In the rows, zero is written as 128.
Each path below is one point turned by a fixed rotation once a step. After each direction that follows a path, write how fast that rotation turns it, in degrees each step (0 if it stays still).
Each turn is a multiple of 5 degrees from 10 to 175, or 0.
Each row of a path follows its step; steps can be skipped.
path 1
step 0: [133 125 134 124 137 127 130 140 123 140 120 125 139 135 120 139 132 125
 126 134 125 131 128 123 129 138 116 121 125 139 124 129 129 129 135 128
 121 120 123 133 129 129 133 125 131 131 143 135 131 140]
step 1: [122 132 123 139 125 132 119 138 113 123 126 132 128 138 124 128 121 139
 131 123 129 119 120 137 134 136 116 129 129 123 125 114 128 127 120 126
 128 133 124 132 127 135 120 130 117 121 127 133 131 128]
step 2: [131 114 129 133 138 137 134 130 129 122 122 131 127 132 120 124 131 128
 123 136 125 131 127 129 133 125 115 133 129 126 131 125 123 130 134 125
 138 128 119 127 150 118 135 130 137 128 137 128 136 126]
step 3: [126 135 127 132 118 139 133 134 130 134 134 132 136 124 125 125 125 125
 129 117 127 130 126 139 142 123 117 123 140 129 127 135 125 119 127 139
 135 126 127 126 132 124 122 124 113 132 123 132 133 142]
step 4: [131 129 132 129 130 132 125 128 132 125 134 136 122 120 136 122 129 130
 126 114 132 119 119 127 127 141 132 132 139 126 137 125 138 127 138 121
 144 129 118 129 131 115 133 131 137 128 129 130 134 122]
step 5: [118 128 116 132 128 123 130 124 149 128 120 130 134 120 129 133 119 125
 137 121 124 135 123 130 133 123 129 132 135 128 140 134 122 135 129 130
 121 120 134 126 134 120 128 119 122 127 116 131 129 124]
step 6: [135 122 121 133 125 129 131 112 140 127 136 133 124 113 137 123 123 123
 123 125 146 122 128 132 122 127 141 129 128 126 124 129 125 122 131 133
 127 129 118 130 118 132 122 132 131 125 134 131 128 133]
step 7: [130 130 133 118 132 109 115 117 136 124 125 119 129 125 127 135 126 122
 121 123 132 132 136 116 130 135 131 130 129 135 123 130 132 126 132 133
 120 117 131 130 132 125 134 130 129 130 110 128 132 125]
step 8: [133 127 127 132 118 129 134 126 133 124 123 128 131 133 137 133 136 138
 137 144 135 124 125 134 126 135 141 123 133 125 129 124 129 130 129 131
 108 125 127 133 117 140 132 132 131 122 120 130 126 134]
step 9: [126 121 128 124 144 118 124 117 121 121 142 124 121 133 128 128 120 140
 120 139 122 132 128 124 122 124 133 128 124 132 116 126 126 132 127 124
 120 129 127 126 133 128 128 140 116 130 128 123 135 127]
step 10: [131 140 128 123 119 128 139 133 122 127 125 128 136 142 127 120 132 127
 126 142 127 143 132 123 136 128 129 127 124 130 126 134 125 129 121 136
 132 117 118 125 124 138 132 137 131 120 124 118 128 131]
Speeds:
[127 128 125 130 124 131 131 127 126 128 130 128 126 128 132 129 129 126
 128 129 128 124 130 128 130 129 129 131 127 126 129 124 128 126 127 127
 129 127 127 127 125 130 127 128 127 126 127 129 128 128] => 155
[127 128 129 127 125 126 129 125 132 129 127 128 129 126 131 130 127 126
 129 128 131 126 127 126 127 126 128 131 128 129 127 130 133 128 128 129
 125 132 129 127 128 128 129 132 128 128 128 128 130 126] => 35
path 2
step 0: [141 139 130 130 118 136 125 119 128 132 117 135 139 132 132 128 128 131
 126 120 123 126 127 119 120 125 131 127 132 124 125 128 114 127 125 132
 141 142 120 123 128 136 131 141 129 136 137 126 126 128]
step 1: [127 141 131 123 113 130 121 120 123 124 128 124 134 117 132 138 123 120
 129 121 135 127 124 134 121 131 139 122 127 113 127 129 133 127 139 136
 122 128 133 132 131 141 134 121 120 138 126 131 123 128]
step 2: [126 135 128 131 131 124 120 109 132 133 121 133 118 133 130 118 120 124
 127 133 118 133 125 124 136 121 139 129 124 124 127 131 129 127 127 128
 136 125 126 137 123 143 143 122 122 130 136 139 129 126]
step 3: [118 127 113 134 123 134 124 130 119 132 118 132 128 132 120 126 124 124
 125 120 133 126 118 124 114 122 131 125 130 130 121 130 130 133 136 131
 128 134 123 125 124 137 136 138 132 142 144 131 127 141]
step 4: [131 130 131 123 118 133 109 136 121 132 130 125 137 128 135 130 126 120
 136 128 124 118 131 128 131 127 131 137 141 122 131 124 130 126 128 131
 127 137 131 135 121 132 147 118 131 134 134 137 124 131]
step 5: [131 133 137 123 120 131 127 119 125 134 112 131 126 132 121 126 126 130
 137 130 127 118 124 132 127 127 135 132 119 116 128 130 130 134 133 126
 149 129 139 135 128 132 131 142 134 129 137 137 124 124]
step 6: [135 140 130 133 121 136 130 124 124 130 130 134 132 130 127 138 121 133
 121 115 128 134 118 121 118 126 129 128 130 118 123 126 118 132 125 132
 129 146 124 125 119 148 134 130 126 132 127 135 123 126]
step 7: [123 141 127 123 116 128 114 123 124 129 131 124 130 123 136 130 115 123
 129 117 126 130 128 127 135 120 147 122 125 127 136 125 132 124 132 136
 129 122 133 137 127 132 134 131 122 142 132 128 117 125]
step 8: [126 130 128 135 127 125 120 108 131 131 118 134 131 139 126 122 130 127
 123 138 128 123 132 131 121 122 133 121 133 126 129 132 127 127 136 132
 139 134 123 128 127 141 144 131 119 133 141 133 135 127]
step 9: [126 137 117 128 118 136 124 133 125 135 116 131 125 121 130 130 128 111
 135 122 130 127 118 122 114 134 132 126 130 122 119 134 130 128 128 125
 128 130 125 127 126 140 142 125 138 139 131 131 127 138]
step 10: [132 126 131 118 125 129 115 120 124 126 126 126 126 127 131 125 119 131
 139 126 128 117 120 126 140 122 135 143 130 118 126 124 136 135 131 130
 124 136 132 136 122 135 137 121 125 130 144 137 123 131]
Speeds:
[125 127 126 129 130 129 128 128 129 129 129 129 126 128 126 127 130 125
 124 129 130 132 130 127 130 125 128 126 128 128 127 130 126 129 129 128
 127 128 131 128 130 127 133 126 126 131 129 126 125 127] => 65
[127 128 131 129 127 130 131 131 127 130 127 129 129 128 127 130 129 128
 127 126 129 128 128 129 130 125 129 131 130 128 129 123 128 129 128 127
 131 130 131 126 127 127 128 131 129 126 126 129 126 123] => 55
[129 129 129 130 127 130 128 130 129 122 131 129 129 128 128 127 126 128
 129 125 128 129 128 125 127 129 131 126 131 126 128 126 129 130 131 129
 128 128 128 126 129 127 129 124 132 127 128 126 126 130] => 125
path 3
step 0: [126 132 148 128 131 131 130 123 135 120 120 129 133 132 129 131 115 128
 138 126 130 133 120 134 134 131 122 122 125 115 118 133 126 127 118 127
 119 115 130 131 139 131 130 123 119 136 122 134 131 127]
step 1: [127 140 137 125 136 125 118 124 130 116 123 121 124 134 117 126 125 128
 126 131 117 121 120 127 126 129 122 140 132 136 122 140 122 128 110 115
 125 134 132 127 127 127 131 129 121 134 127 125 126 129]
step 2: [138 131 134 117 128 124 138 126 122 130 117 134 124 125 125 129 128 131
 123 124 116 121 131 131 131 125 125 136 123 128 121 143 129 128 127 127
 135 140 134 133 124 115 140 124 133 130 118 140 134 121]
step 3: [128 140 118 134 139 133 135 118 132 132 121 140 130 135 140 136 131 123
 126 128 135 120 126 132 133 122 119 125 129 129 115 143 131 133 127 129
 128 132 128 131 125 116 122 117 133 127 131 131 137 134]
step 4: [126 122 129 121 127 133 132 126 119 128 112 137 131 136 130 129 125 119
 136 131 126 122 127 130 124 119 129 118 134 132 119 121 129 124 116 120
 119 129 130 143 123 135 122 126 131 132 133 129 141 138]
step 5: [136 122 125 129 141 130 124 124 130 130 119 119 127 130 119 128 126 131
 135 124 125 118 123 130 110 121 127 128 134 146 138 127 140 117 127 131
 118 135 133 128 123 122 128 128 129 130 129 129 139 129]
step 6: [135 127 129 131 126 137 126 123 123 136 122 119 127 123 129 122 119 133
 145 127 131 130 138 126 112 121 125 124 120 116 132 140 129 131 134 136
 132 135 126 128 118 125 128 125 128 131 126 134 142 126]
step 7: [132 131 119 139 125 137 133 107 129 128 127 120 132 128 131 130 121 126
 141 126 138 125 133 121 126 135 126 130 125 124 130 133 133 134 128 114
 113 125 126 131 122 130 125 119 124 137 123 130 120 131]
step 8: [133 129 145 131 135 132 136 125 123 134 120 130 139 123 120 128 120 133
 139 130 123 125 118 124 128 133 131 130 127 123 129 124 128 132 115 131
 113 118 139 130 129 135 127 129 118 133 122 137 121 130]
step 9: [132 142 138 129 136 126 120 121 132 138 124 117 123 126 124 119 127 139
 130 121 120 122 125 136 128 122 120 141 131 134 122 142 126 128 121 127
 126 126 134 119 126 138 131 124 118 122 126 125 124 131]
step 10: [132 141 129 120 123 125 134 120 122 132 114 121 123 130 131 120 123 119
 125 128 122 129 135 136 132 130 130 134 124 111 116 139 128 120 125 130
 126 136 132 132 125 119 134 123 125 123 115 129 125 127]
Speeds:
[131 127 131 128 130 127 131 129 130 129 127 129 127 129 128 130 128 127
 128 128 130 128 129 129 129 132 133 129 127 130 132 127 130 124 128 129
 127 128 129 129 128 125 129 125 129 126 127 132 126 127] => 130
[126 127 128 130 131 126 125 126 127 130 124 129 126 131 129 127 128 129
 129 130 127 130 128 129 127 129 130 125 127 129 128 130 130 133 126 127
 125 130 127 129 128 129 129 128 130 126 123 129 128 125] => 0
